128 stands for zero in the data rows.
Some points, one per row:
[120, 142, 154, 116, 165, 148, 62, 118, 89, 159, 114, 145, 126, 113, 77, 100, 129, 138, 187, 152, 161, 128, 135, 70, 138, 131, 143, 89]
[94, 128, 141, 107, 135, 134, 151, 136, 109, 123, 107, 151, 153, 124, 111, 93, 125, 107, 108, 90, 98, 142, 98, 97, 139, 164, 178, 123]
[134, 161, 143, 144, 109, 126, 117, 119, 126, 129, 118, 99, 128, 112, 131, 123, 115, 119, 132, 136, 124, 128, 123, 131, 139, 85, 120, 114]
[123, 125, 82, 126, 139, 124, 132, 151, 98, 133, 73, 127, 112, 145, 123, 110, 137, 140, 140, 118, 118, 138, 132, 120, 123, 127, 112, 107]
[128, 120, 86, 122, 87, 135, 105, 135, 139, 107, 113, 113, 119, 109, 130, 167, 135, 107, 128, 123, 140, 166, 133, 148, 151, 121, 121, 159]
[116, 139, 176, 119, 105, 130, 165, 120, 121, 156, 123, 150, 128, 137, 140, 134, 116, 135, 133, 165, 107, 128, 143, 126, 131, 63, 138, 108]
[153, 81, 181, 120, 157, 108, 87, 158, 115, 128, 161, 132, 107, 105, 112, 146, 131, 150, 142, 148, 176, 91, 162, 135, 123, 150, 127, 108]
[100, 170, 166, 162, 144, 144, 89, 88, 168, 76, 255, 76, 155, 29, 138, 152, 153, 104, 125, 90, 229, 151, 114, 156, 96, 122, 50, 174]
[117, 121, 123, 147, 97, 149, 147, 126, 193, 106, 220, 108, 139, 90, 175, 143, 121, 105, 104, 123, 148, 143, 155, 142, 101, 101, 93, 153]
[169, 141, 133, 149, 157, 129, 76, 125, 76, 125, 41, 109, 110, 133, 97, 129, 104, 149, 189, 199, 168, 85, 163, 146, 131, 122, 101, 109]
[151, 114, 149, 167, 166, 88, 226, 137, 153, 96, 138, 25, 80, 90, 125, 179, 160, 126, 125, 150, 91, 82, 94, 197, 142, 121, 119, 154]
[130, 139, 181, 155, 134, 111, 157, 144, 116, 131, 119, 130, 125, 100, 103, 152, 140, 136, 95, 99, 144, 134, 87, 127, 128, 119, 106, 127]
[47, 126, 99, 108, 40, 168, 143, 99, 201, 156, 187, 170, 190, 126, 212, 92, 145, 101, 90, 99, 108, 213, 107, 30, 90, 136, 115, 127]
[82, 133, 109, 126, 45, 141, 180, 137, 203, 141, 209, 162, 176, 136, 204, 103, 124, 105, 78, 82, 97, 184, 111, 115, 81, 125, 103, 128]
[147, 144, 127, 171, 179, 120, 95, 131, 122, 125, 161, 94, 105, 112, 78, 130, 130, 132, 157, 159, 176, 97, 144, 151, 106, 80, 102, 140]
[115, 105, 109, 91, 166, 145, 98, 129, 117, 133, 67, 172, 121, 175, 101, 89, 151, 149, 122, 106, 128, 136, 146, 33, 155, 183, 194, 86]
[92, 116, 126, 127, 80, 134, 64, 113, 102, 180, 149, 201, 174, 93, 136, 115, 96, 128, 138, 137, 126, 163, 156, 106, 138, 83, 153, 134]
[117, 165, 126, 136, 194, 124, 125, 79, 117, 93, 154, 106, 145, 112, 116, 114, 147, 113, 126, 84, 137, 112, 124, 134, 127, 153, 127, 136]
[146, 83, 124, 89, 139, 140, 103, 148, 65, 168, 78, 196, 96, 161, 133, 95, 104, 172, 169, 157, 115, 97, 169, 123, 140, 130, 135, 88]
[153, 164, 133, 118, 187, 121, 98, 122, 96, 140, 92, 88, 126, 115, 72, 125, 134, 137, 182, 170, 134, 68, 143, 132, 161, 110, 133, 93]
[124, 106, 116, 102, 84, 139, 129, 102, 115, 167, 91, 167, 113, 124, 122, 156, 140, 152, 155, 161, 96, 158, 112, 86, 170, 142, 134, 139]
[117, 142, 135, 81, 140, 158, 162, 134, 109, 114, 56, 146, 153, 186, 117, 104, 166, 118, 122, 92, 100, 139, 75, 46, 133, 186, 158, 89]
[100, 127, 90, 104, 101, 157, 129, 85, 154, 124, 159, 119, 162, 121, 193, 124, 166, 132, 113, 96, 111, 140, 93, 117, 131, 190, 95, 168]
[152, 145, 116, 138, 156, 131, 154, 141, 133, 76, 93, 74, 97, 170, 125, 127, 151, 95, 134, 116, 104, 85, 98, 148, 124, 141, 136, 125]
[168, 108, 165, 155, 184, 105, 126, 165, 160, 71, 203, 69, 111, 81, 143, 182, 120, 91, 110, 121, 169, 79, 171, 255, 120, 140, 118, 192]
[195, 119, 181, 144, 187, 111, 168, 160, 123, 120, 147, 100, 75, 151, 102, 158, 128, 136, 138, 153, 136, 61, 156, 200, 149, 119, 141, 132]
[75, 129, 125, 114, 65, 135, 168, 128, 141, 142, 86, 170, 165, 113, 147, 125, 123, 96, 101, 104, 87, 178, 91, 109, 123, 160, 163, 134]
[121, 143, 99, 84, 94, 121, 125, 96, 118, 187, 96, 185, 166, 164, 94, 125, 146, 113, 154, 115, 41, 160, 70, 62, 182, 110, 191, 114]
[77, 75, 132, 134, 75, 111, 186, 93, 165, 127, 198, 188, 128, 67, 187, 135, 107, 151, 59, 94, 111, 187, 100, 106, 92, 137, 78, 185]
[98, 134, 145, 85, 123, 162, 91, 124, 73, 191, 67, 207, 150, 157, 108, 76, 130, 142, 186, 150, 123, 149, 145, 57, 150, 129, 161, 78]
[177, 135, 89, 158, 194, 147, 141, 134, 165, 71, 173, 47, 98, 130, 108, 154, 135, 131, 136, 135, 162, 107, 160, 158, 122, 150, 109, 163]
[139, 132, 95, 149, 113, 126, 117, 126, 131, 124, 119, 129, 126, 164, 135, 106, 126, 137, 121, 131, 122, 123, 117, 115, 123, 139, 134, 137]
[153, 101, 153, 122, 150, 117, 136, 131, 128, 169, 163, 151, 129, 128, 113, 143, 129, 163, 138, 136, 129, 119, 158, 142, 155, 129, 131, 147]
[60, 165, 134, 151, 88, 124, 162, 79, 187, 155, 215, 144, 177, 97, 202, 131, 133, 116, 64, 87, 126, 217, 104, 143, 119, 102, 72, 204]
[142, 116, 106, 108, 143, 139, 100, 138, 93, 134, 94, 142, 108, 171, 127, 95, 120, 162, 163, 151, 145, 101, 166, 115, 125, 130, 133, 96]
[149, 167, 154, 143, 109, 112, 110, 139, 109, 123, 93, 72, 108, 105, 95, 144, 106, 111, 127, 161, 143, 89, 128, 173, 120, 52, 110, 119]
[131, 139, 173, 115, 150, 145, 113, 153, 115, 168, 147, 134, 136, 98, 119, 131, 116, 113, 174, 174, 159, 104, 182, 181, 136, 80, 100, 127]
[144, 142, 105, 164, 121, 121, 142, 117, 135, 133, 134, 135, 109, 172, 114, 87, 126, 131, 107, 113, 111, 152, 93, 80, 115, 104, 147, 112]
[98, 173, 122, 127, 96, 133, 106, 100, 142, 122, 162, 138, 185, 101, 120, 158, 161, 75, 113, 84, 139, 193, 61, 113, 146, 148, 138, 185]
[117, 135, 128, 119, 56, 139, 119, 103, 157, 144, 128, 151, 164, 129, 157, 127, 120, 123, 108, 143, 98, 133, 129, 81, 128, 98, 126, 119]
[74, 106, 124, 101, 86, 140, 94, 128, 161, 149, 155, 188, 144, 138, 174, 102, 132, 138, 82, 76, 135, 194, 112, 56, 102, 150, 116, 131]
[105, 144, 89, 116, 154, 125, 69, 75, 100, 143, 51, 161, 155, 147, 104, 110, 149, 141, 120, 103, 100, 143, 124, 45, 159, 136, 167, 120]
[150, 112, 146, 122, 120, 138, 132, 137, 122, 119, 132, 124, 120, 106, 104, 204, 176, 140, 135, 127, 165, 156, 104, 119, 161, 161, 138, 144]
[170, 133, 108, 179, 98, 122, 124, 127, 157, 84, 111, 69, 96, 108, 133, 153, 88, 123, 100, 131, 125, 107, 125, 205, 98, 77, 107, 150]
[60, 155, 132, 107, 121, 157, 73, 88, 111, 164, 117, 165, 176, 116, 115, 62, 154, 137, 155, 104, 146, 179, 99, 1, 127, 158, 135, 87]
[151, 104, 128, 137, 130, 134, 95, 129, 92, 114, 115, 137, 117, 145, 115, 107, 95, 174, 148, 165, 159, 89, 179, 126, 110, 110, 136, 88]
[60, 92, 148, 59, 42, 154, 130, 125, 138, 193, 127, 241, 167, 164, 144, 83, 132, 121, 115, 105, 61, 208, 99, 0, 158, 165, 230, 102]
[110, 143, 133, 135, 134, 138, 89, 95, 103, 138, 95, 144, 152, 130, 141, 91, 122, 146, 149, 152, 150, 123, 127, 88, 105, 137, 91, 106]
[83, 184, 143, 152, 158, 127, 112, 103, 144, 88, 182, 101, 185, 55, 134, 191, 160, 106, 89, 73, 182, 170, 120, 175, 134, 141, 85, 206]
[156, 89, 177, 117, 157, 113, 99, 149, 129, 134, 156, 133, 118, 116, 113, 147, 130, 152, 143, 144, 164, 92, 156, 123, 123, 154, 128, 116]
[121, 125, 126, 126, 148, 119, 160, 98, 134, 91, 205, 102, 123, 100, 136, 146, 114, 122, 120, 111, 148, 121, 120, 170, 130, 116, 93, 171]
[172, 99, 117, 112, 135, 143, 79, 144, 85, 153, 56, 170, 93, 194, 72, 93, 124, 181, 152, 148, 129, 103, 150, 41, 155, 140, 177, 77]
[165, 87, 173, 113, 120, 128, 155, 171, 139, 143, 157, 144, 100, 134, 98, 166, 113, 128, 143, 169, 113, 106, 153, 152, 153, 130, 191, 129]
[178, 96, 143, 155, 133, 89, 147, 149, 118, 119, 119, 111, 52, 90, 71, 195, 90, 157, 117, 165, 130, 87, 157, 223, 140, 72, 134, 160]
[143, 153, 121, 145, 202, 124, 115, 80, 129, 87, 165, 74, 122, 108, 113, 126, 151, 132, 136, 123, 171, 82, 148, 160, 119, 137, 88, 135]
[97, 136, 121, 96, 144, 140, 98, 118, 119, 157, 94, 172, 159, 161, 119, 88, 144, 111, 122, 108, 107, 149, 117, 62, 125, 151, 161, 119]
[171, 162, 116, 148, 148, 127, 99, 133, 108, 106, 92, 60, 108, 118, 91, 155, 134, 137, 185, 159, 174, 95, 158, 166, 163, 121, 119, 106]
[118, 157, 105, 126, 130, 158, 123, 111, 144, 139, 87, 122, 143, 161, 133, 92, 140, 128, 117, 109, 102, 144, 128, 71, 130, 153, 147, 124]
[138, 108, 115, 137, 169, 122, 173, 157, 115, 81, 146, 95, 96, 116, 154, 134, 140, 144, 134, 117, 160, 102, 158, 208, 118, 150, 77, 159]
[124, 128, 125, 155, 128, 135, 160, 129, 181, 59, 194, 96, 114, 121, 194, 122, 132, 124, 61, 67, 163, 130, 138, 168, 93, 134, 89, 158]
[215, 105, 125, 143, 187, 104, 150, 161, 110, 94, 80, 42, 40, 120, 86, 211, 114, 133, 166, 215, 165, 34, 176, 255, 145, 90, 93, 150]
40 more points follow, each with its number after it:
[158, 124, 169, 150, 177, 133, 133, 148, 118, 115, 140, 119, 97, 130, 130, 130, 105, 135, 122, 148, 162, 85, 180, 190, 94, 100, 105, 136] 0
[160, 80, 138, 112, 138, 128, 107, 167, 85, 137, 126, 155, 91, 142, 133, 128, 99, 170, 160, 164, 155, 83, 189, 174, 125, 113, 119, 114] 1
[159, 145, 140, 158, 137, 101, 168, 139, 209, 65, 246, 24, 119, 92, 119, 217, 161, 87, 90, 127, 162, 101, 83, 193, 114, 106, 95, 177] 2
[116, 119, 153, 127, 111, 109, 169, 120, 150, 128, 174, 158, 142, 114, 155, 131, 120, 116, 110, 108, 83, 129, 121, 158, 145, 110, 168, 131] 3
[166, 125, 126, 143, 192, 95, 134, 126, 118, 121, 109, 101, 106, 124, 99, 165, 134, 130, 129, 139, 128, 80, 161, 198, 156, 134, 131, 174] 4
[112, 121, 96, 119, 74, 164, 137, 159, 137, 164, 97, 162, 145, 167, 146, 89, 137, 125, 125, 131, 137, 162, 142, 65, 109, 139, 134, 76] 5
[119, 156, 148, 163, 125, 118, 146, 96, 159, 136, 190, 106, 129, 101, 153, 150, 120, 127, 108, 130, 150, 155, 142, 185, 129, 89, 91, 183] 6
[141, 108, 141, 118, 122, 136, 178, 143, 155, 149, 140, 107, 97, 151, 132, 120, 137, 108, 133, 150, 91, 119, 100, 115, 119, 88, 147, 105] 7
[127, 119, 100, 123, 117, 132, 160, 109, 145, 82, 159, 96, 119, 125, 160, 146, 112, 109, 98, 113, 113, 136, 98, 135, 120, 113, 99, 151] 8
[152, 138, 137, 156, 144, 131, 179, 120, 180, 32, 209, 40, 111, 125, 166, 174, 151, 100, 106, 106, 160, 92, 112, 193, 100, 142, 81, 173] 9
[123, 118, 117, 140, 112, 124, 133, 122, 141, 118, 164, 127, 143, 128, 166, 122, 145, 167, 119, 117, 149, 126, 132, 119, 127, 181, 94, 141] 10
[83, 108, 109, 116, 86, 133, 100, 124, 131, 122, 105, 167, 138, 108, 156, 112, 108, 104, 106, 106, 120, 166, 89, 111, 102, 158, 140, 137] 11
[196, 147, 166, 154, 179, 103, 123, 159, 101, 104, 105, 51, 69, 117, 89, 166, 108, 127, 160, 170, 157, 53, 161, 226, 153, 69, 120, 122] 12
[142, 122, 134, 174, 139, 89, 119, 161, 119, 91, 161, 79, 103, 53, 132, 170, 127, 145, 116, 121, 203, 112, 152, 218, 128, 116, 68, 154] 13
[158, 154, 106, 123, 98, 131, 121, 95, 152, 147, 109, 98, 110, 168, 136, 167, 115, 120, 131, 171, 92, 121, 103, 124, 129, 59, 101, 127] 14
[156, 73, 152, 111, 158, 111, 117, 165, 73, 170, 42, 125, 49, 127, 69, 124, 117, 168, 183, 196, 125, 93, 143, 97, 156, 116, 147, 75] 15
[203, 118, 137, 127, 175, 135, 157, 151, 101, 84, 61, 73, 79, 180, 91, 153, 133, 120, 174, 166, 113, 44, 139, 157, 150, 123, 149, 111] 16
[202, 119, 174, 147, 121, 86, 132, 153, 130, 152, 141, 101, 102, 101, 75, 197, 119, 126, 156, 194, 99, 65, 136, 182, 175, 62, 163, 118] 17
[142, 117, 142, 128, 48, 138, 109, 134, 158, 145, 137, 140, 143, 124, 143, 146, 107, 118, 116, 164, 118, 119, 150, 107, 130, 85, 135, 120] 18
[82, 138, 139, 150, 97, 117, 119, 90, 115, 132, 155, 152, 140, 107, 165, 86, 120, 146, 110, 110, 157, 172, 102, 100, 111, 113, 72, 143] 19
[135, 105, 159, 150, 116, 97, 128, 137, 131, 148, 165, 122, 85, 84, 110, 158, 85, 131, 122, 164, 155, 123, 137, 186, 117, 76, 105, 148] 20
[131, 135, 141, 105, 107, 170, 82, 138, 117, 156, 114, 152, 165, 152, 105, 74, 133, 138, 171, 156, 129, 134, 130, 22, 137, 134, 169, 45] 21
[178, 118, 121, 113, 137, 121, 157, 145, 123, 137, 88, 117, 95, 160, 81, 168, 142, 138, 182, 179, 96, 84, 136, 146, 158, 155, 193, 109] 22
[147, 146, 86, 144, 140, 137, 158, 120, 127, 108, 87, 111, 120, 166, 127, 112, 122, 120, 123, 114, 98, 123, 112, 128, 127, 128, 119, 143] 23
[102, 118, 109, 140, 104, 93, 119, 121, 138, 72, 146, 96, 124, 82, 153, 189, 115, 109, 82, 103, 169, 150, 108, 176, 118, 122, 85, 190] 24
[83, 126, 78, 99, 105, 150, 103, 77, 141, 122, 162, 198, 181, 133, 128, 121, 171, 163, 105, 61, 135, 205, 97, 26, 146, 189, 133, 153] 25
[158, 155, 148, 139, 97, 146, 158, 163, 115, 147, 58, 125, 147, 163, 99, 146, 159, 137, 137, 144, 111, 129, 101, 73, 153, 145, 152, 79] 26
[77, 87, 173, 144, 57, 118, 147, 129, 165, 152, 163, 183, 147, 100, 196, 119, 123, 130, 67, 108, 103, 174, 107, 76, 104, 99, 124, 121] 27
[158, 113, 160, 121, 162, 134, 136, 162, 135, 119, 126, 119, 93, 150, 127, 125, 115, 124, 127, 127, 132, 88, 169, 166, 135, 134, 157, 127] 28
[142, 129, 120, 159, 129, 128, 161, 110, 129, 72, 181, 92, 113, 115, 173, 131, 113, 126, 125, 110, 156, 116, 145, 211, 110, 109, 65, 178] 29
[131, 105, 117, 127, 133, 118, 110, 155, 128, 105, 103, 122, 97, 103, 134, 147, 106, 97, 126, 133, 146, 120, 117, 193, 99, 152, 128, 151] 30
[127, 134, 152, 116, 128, 140, 152, 122, 115, 157, 112, 137, 154, 148, 141, 118, 133, 131, 157, 177, 119, 108, 161, 125, 134, 98, 152, 99] 31
[30, 141, 71, 94, 92, 134, 101, 60, 117, 136, 102, 207, 228, 107, 163, 88, 124, 113, 93, 57, 88, 210, 105, 32, 141, 168, 138, 154] 32
[200, 168, 158, 179, 173, 135, 163, 159, 131, 59, 116, 26, 91, 109, 97, 177, 120, 119, 136, 141, 156, 69, 157, 224, 136, 98, 107, 133] 33
[119, 145, 85, 105, 113, 158, 112, 77, 82, 175, 68, 192, 153, 194, 89, 73, 147, 173, 145, 105, 86, 153, 106, 0, 156, 139, 155, 81] 34
[132, 96, 108, 77, 53, 147, 115, 153, 130, 145, 50, 172, 114, 170, 132, 108, 120, 128, 133, 112, 65, 144, 96, 63, 142, 181, 202, 63] 35
[201, 101, 124, 137, 218, 122, 156, 147, 81, 81, 14, 100, 46, 155, 95, 104, 102, 153, 151, 191, 108, 13, 173, 170, 115, 136, 135, 73] 36
[144, 85, 126, 108, 120, 109, 97, 143, 73, 168, 42, 159, 79, 172, 113, 102, 97, 207, 168, 183, 134, 99, 185, 109, 138, 115, 141, 71] 37
[107, 115, 133, 140, 184, 91, 134, 112, 105, 87, 120, 139, 132, 79, 139, 135, 121, 124, 99, 90, 134, 131, 132, 179, 123, 164, 109, 172] 38
[112, 143, 134, 87, 157, 164, 63, 93, 82, 137, 79, 151, 154, 138, 102, 95, 161, 143, 173, 128, 146, 131, 132, 37, 139, 170, 127, 77] 39
Which of these numbered points is nearest to each point below, ignoring the 2 directions in which the first points spread most? Its number follows each.
[141, 114, 105, 126, 115, 150, 137, 152, 162, 123, 119, 110, 105, 135, 142, 145, 125, 109, 136, 155, 123, 130, 153, 136, 110, 111, 127, 124] > 5
[114, 132, 157, 134, 166, 120, 97, 133, 132, 150, 167, 127, 126, 122, 135, 98, 119, 125, 141, 133, 145, 117, 145, 130, 109, 118, 122, 116] > 0
[180, 116, 110, 88, 139, 133, 145, 142, 105, 150, 43, 134, 101, 192, 62, 158, 139, 132, 195, 183, 67, 88, 124, 105, 178, 157, 224, 93] > 22
[96, 146, 72, 140, 116, 111, 188, 82, 161, 134, 142, 111, 143, 148, 164, 99, 149, 136, 92, 84, 76, 144, 112, 126, 123, 131, 110, 145] > 23
[144, 132, 133, 144, 66, 128, 96, 173, 133, 162, 155, 154, 162, 112, 110, 152, 116, 124, 140, 147, 143, 139, 144, 136, 129, 90, 132, 109] > 18
[106, 117, 88, 137, 134, 145, 151, 87, 123, 92, 62, 141, 126, 140, 156, 52, 124, 146, 93, 112, 81, 110, 106, 39, 92, 177, 141, 73] > 36
[129, 154, 106, 116, 130, 124, 121, 117, 174, 121, 154, 106, 161, 115, 143, 181, 160, 121, 101, 104, 124, 137, 141, 157, 143, 157, 116, 175] > 4
[175, 99, 182, 128, 120, 120, 92, 178, 106, 218, 152, 168, 83, 113, 55, 202, 107, 166, 173, 219, 172, 119, 167, 147, 158, 72, 147, 110] > 20
[187, 142, 105, 118, 152, 138, 127, 113, 50, 172, 14, 164, 111, 197, 30, 114, 139, 180, 176, 149, 83, 96, 118, 42, 180, 127, 171, 70] > 34
[140, 123, 84, 138, 144, 117, 122, 113, 151, 122, 165, 85, 105, 115, 111, 162, 154, 141, 117, 121, 145, 148, 127, 138, 149, 109, 105, 175] > 34
[111, 133, 106, 132, 126, 144, 106, 113, 126, 92, 117, 121, 138, 150, 164, 86, 127, 110, 121, 112, 123, 123, 120, 96, 107, 176, 137, 126] > 9
[208, 110, 147, 138, 191, 122, 188, 187, 135, 107, 124, 35, 48, 152, 82, 169, 131, 121, 168, 195, 126, 43, 156, 219, 130, 61, 138, 114] > 7
[135, 121, 159, 103, 119, 150, 145, 142, 141, 143, 119, 153, 120, 175, 143, 103, 122, 121, 123, 121, 97, 127, 132, 96, 130, 145, 165, 104] > 28
[78, 144, 162, 121, 58, 149, 173, 101, 157, 159, 183, 170, 189, 142, 191, 84, 139, 117, 116, 109, 95, 165, 101, 55, 113, 143, 153, 111] > 31
[171, 105, 158, 151, 204, 90, 129, 134, 107, 119, 112, 122, 95, 111, 103, 167, 125, 126, 138, 139, 118, 77, 159, 194, 154, 135, 146, 152] > 4
[187, 147, 120, 152, 173, 121, 130, 167, 78, 155, 19, 112, 101, 199, 74, 112, 118, 141, 164, 186, 105, 75, 160, 154, 151, 102, 159, 102] > 23
[184, 112, 165, 151, 102, 93, 144, 150, 145, 149, 147, 118, 113, 98, 97, 185, 120, 120, 132, 176, 89, 101, 125, 168, 164, 72, 157, 130] > 17
[119, 81, 154, 122, 116, 104, 115, 156, 114, 175, 112, 143, 76, 110, 126, 133, 127, 158, 138, 166, 140, 140, 123, 109, 139, 121, 117, 109] > 15
[69, 114, 81, 124, 73, 105, 138, 104, 162, 102, 131, 130, 156, 96, 192, 146, 123, 88, 58, 75, 127, 188, 94, 123, 111, 149, 117, 168] > 24
[83, 174, 151, 138, 132, 132, 93, 67, 87, 132, 101, 139, 154, 116, 133, 107, 140, 144, 111, 94, 139, 155, 92, 66, 132, 84, 91, 120] > 19
[181, 168, 136, 150, 119, 126, 140, 82, 177, 104, 223, 41, 104, 117, 148, 217, 112, 101, 130, 162, 155, 110, 127, 223, 124, 27, 39, 178] > 14
[114, 159, 119, 124, 188, 132, 96, 69, 135, 95, 185, 97, 143, 113, 123, 114, 164, 130, 130, 95, 168, 107, 130, 125, 111, 144, 91, 137] > 39
[108, 119, 103, 142, 106, 123, 151, 95, 161, 50, 215, 85, 136, 83, 178, 163, 119, 107, 65, 78, 145, 149, 89, 154, 114, 122, 79, 185] > 8
[79, 84, 113, 99, 67, 146, 96, 114, 113, 145, 182, 215, 159, 127, 205, 97, 121, 167, 114, 106, 143, 168, 141, 78, 105, 143, 101, 126] > 1
[70, 124, 115, 112, 159, 113, 124, 93, 95, 110, 103, 178, 152, 100, 167, 109, 134, 135, 95, 73, 107, 153, 129, 125, 117, 174, 115, 154] > 38
[90, 134, 140, 121, 62, 165, 97, 119, 129, 164, 207, 191, 183, 119, 172, 90, 116, 125, 134, 115, 143, 182, 137, 89, 128, 111, 114, 129] > 1
[143, 143, 130, 166, 132, 100, 139, 94, 133, 163, 158, 121, 139, 118, 130, 144, 136, 145, 120, 147, 129, 125, 129, 157, 144, 88, 86, 172] > 6
[157, 129, 110, 134, 144, 130, 136, 132, 82, 120, 80, 127, 98, 160, 119, 106, 111, 148, 158, 148, 127, 92, 147, 160, 137, 110, 115, 116] > 29
[111, 115, 117, 147, 153, 129, 151, 107, 143, 57, 140, 104, 117, 87, 177, 104, 119, 126, 87, 117, 129, 102, 122, 148, 74, 164, 91, 133] > 36
[96, 150, 113, 176, 105, 92, 93, 128, 114, 125, 135, 125, 149, 67, 119, 132, 120, 126, 100, 98, 151, 157, 109, 150, 111, 95, 107, 143] > 13
[176, 98, 111, 127, 102, 121, 153, 140, 175, 154, 172, 122, 88, 138, 129, 196, 169, 149, 130, 163, 121, 137, 139, 127, 163, 120, 123, 159] > 22
[150, 123, 166, 134, 106, 148, 94, 164, 100, 149, 168, 159, 128, 109, 124, 142, 110, 132, 167, 170, 171, 121, 173, 165, 140, 91, 123, 122] > 1
[146, 149, 117, 116, 141, 150, 108, 112, 107, 190, 39, 137, 100, 229, 102, 83, 118, 149, 180, 197, 107, 109, 149, 73, 113, 97, 127, 70] > 14
[60, 104, 148, 142, 67, 135, 99, 98, 134, 135, 174, 196, 188, 107, 190, 60, 98, 122, 80, 87, 131, 182, 119, 59, 95, 153, 141, 125] > 0
[105, 110, 149, 127, 132, 112, 96, 172, 141, 114, 198, 134, 124, 85, 165, 156, 119, 99, 102, 99, 169, 158, 135, 211, 108, 138, 95, 185] > 30
[158, 118, 135, 99, 129, 134, 163, 149, 116, 152, 103, 132, 109, 159, 115, 135, 103, 121, 165, 186, 123, 88, 177, 173, 148, 98, 123, 119] > 31
[95, 99, 139, 68, 102, 128, 135, 149, 111, 184, 45, 181, 122, 151, 117, 114, 149, 143, 119, 131, 78, 147, 79, 34, 146, 148, 159, 67] > 15
[114, 143, 156, 135, 83, 140, 175, 112, 157, 129, 187, 133, 163, 126, 161, 118, 126, 121, 122, 124, 113, 133, 131, 112, 118, 115, 144, 127] > 31
[176, 106, 116, 152, 167, 105, 144, 152, 122, 93, 158, 83, 88, 124, 130, 168, 142, 171, 148, 163, 173, 69, 173, 205, 137, 163, 89, 160] > 10
[79, 123, 109, 88, 111, 133, 96, 110, 104, 164, 54, 174, 137, 132, 94, 101, 115, 133, 131, 126, 124, 175, 102, 26, 127, 144, 147, 82] > 24
[181, 106, 103, 105, 155, 135, 139, 146, 93, 138, 0, 95, 61, 187, 80, 137, 104, 127, 180, 204, 101, 60, 147, 134, 133, 105, 149, 75] > 8
[127, 123, 159, 114, 87, 154, 102, 156, 108, 175, 129, 194, 156, 141, 100, 98, 130, 132, 163, 148, 138, 161, 111, 43, 120, 158, 163, 58] > 21
[196, 131, 116, 104, 180, 150, 138, 160, 83, 117, 2, 91, 81, 229, 80, 110, 137, 133, 184, 172, 86, 45, 134, 107, 154, 158, 186, 65] > 16
[125, 128, 121, 138, 177, 112, 165, 128, 144, 55, 185, 91, 136, 91, 159, 156, 140, 115, 90, 67, 158, 109, 137, 214, 128, 185, 92, 196] > 38
[133, 114, 111, 168, 161, 125, 175, 111, 162, 44, 187, 78, 123, 81, 195, 119, 115, 128, 75, 115, 140, 89, 142, 196, 80, 145, 65, 162] > 36
[65, 163, 91, 115, 123, 146, 119, 81, 125, 100, 99, 155, 188, 124, 129, 98, 144, 117, 85, 49, 108, 177, 101, 60, 133, 166, 164, 136] > 32
[116, 130, 92, 93, 178, 131, 133, 116, 151, 108, 152, 119, 123, 153, 142, 143, 170, 146, 113, 85, 140, 146, 112, 122, 134, 197, 107, 163] > 25
[89, 129, 129, 88, 71, 151, 166, 124, 153, 179, 156, 174, 171, 149, 174, 104, 115, 107, 129, 138, 109, 165, 141, 112, 127, 112, 105, 131] > 31
[168, 147, 187, 189, 170, 90, 130, 157, 139, 89, 182, 36, 116, 67, 129, 179, 129, 99, 131, 168, 170, 69, 134, 233, 122, 109, 95, 153] > 12
[115, 167, 131, 147, 130, 115, 146, 97, 122, 139, 115, 119, 147, 141, 143, 106, 138, 114, 110, 119, 92, 121, 95, 128, 142, 95, 122, 136] > 12
[54, 97, 99, 130, 113, 127, 95, 95, 142, 134, 140, 182, 130, 75, 189, 91, 108, 133, 95, 114, 114, 175, 104, 101, 73, 167, 112, 163] > 11
[151, 125, 96, 150, 155, 125, 82, 172, 133, 108, 120, 106, 85, 148, 115, 113, 101, 106, 136, 131, 168, 122, 149, 171, 90, 128, 138, 126] > 30
[120, 132, 83, 100, 143, 119, 106, 103, 75, 140, 6, 157, 142, 134, 92, 130, 119, 128, 146, 124, 95, 135, 149, 113, 181, 143, 160, 128] > 32
[181, 140, 129, 156, 175, 103, 113, 149, 119, 66, 95, 64, 87, 128, 85, 175, 128, 126, 121, 125, 166, 86, 125, 189, 142, 129, 136, 147] > 24
[186, 153, 148, 154, 176, 143, 147, 139, 113, 92, 89, 58, 91, 133, 99, 140, 116, 137, 148, 149, 138, 75, 164, 173, 139, 104, 129, 124] > 33
[119, 149, 127, 127, 121, 124, 181, 109, 130, 149, 67, 122, 147, 143, 129, 126, 158, 147, 114, 112, 74, 140, 110, 72, 155, 159, 136, 105] > 26
[137, 135, 137, 153, 141, 132, 64, 151, 115, 115, 138, 114, 133, 84, 100, 152, 119, 129, 159, 148, 186, 137, 146, 139, 118, 106, 108, 129] > 13
[120, 135, 166, 147, 121, 139, 160, 164, 163, 97, 156, 98, 118, 131, 189, 123, 120, 122, 109, 127, 161, 141, 119, 154, 78, 125, 63, 141] > 5
[157, 132, 119, 124, 84, 136, 171, 101, 166, 117, 194, 109, 136, 137, 121, 192, 156, 120, 138, 132, 106, 134, 93, 130, 150, 147, 158, 142] > 22
[99, 163, 92, 78, 133, 150, 148, 86, 157, 112, 119, 122, 158, 163, 141, 113, 161, 95, 101, 61, 87, 137, 97, 84, 132, 144, 138, 128] > 16
[166, 101, 154, 136, 186, 103, 180, 193, 164, 74, 229, 69, 94, 90, 135, 167, 113, 86, 125, 136, 163, 69, 152, 255, 95, 147, 107, 174] > 28
[116, 102, 109, 110, 81, 111, 123, 123, 113, 194, 71, 203, 113, 142, 95, 128, 96, 154, 121, 139, 60, 158, 105, 84, 138, 97, 161, 120] > 20
[140, 145, 111, 157, 170, 116, 104, 119, 117, 101, 122, 96, 134, 109, 105, 139, 145, 144, 120, 123, 167, 112, 139, 141, 122, 111, 97, 134] > 34
[135, 130, 151, 109, 93, 141, 157, 135, 156, 140, 170, 147, 149, 142, 120, 138, 120, 91, 125, 125, 89, 133, 114, 130, 138, 114, 184, 136] > 3
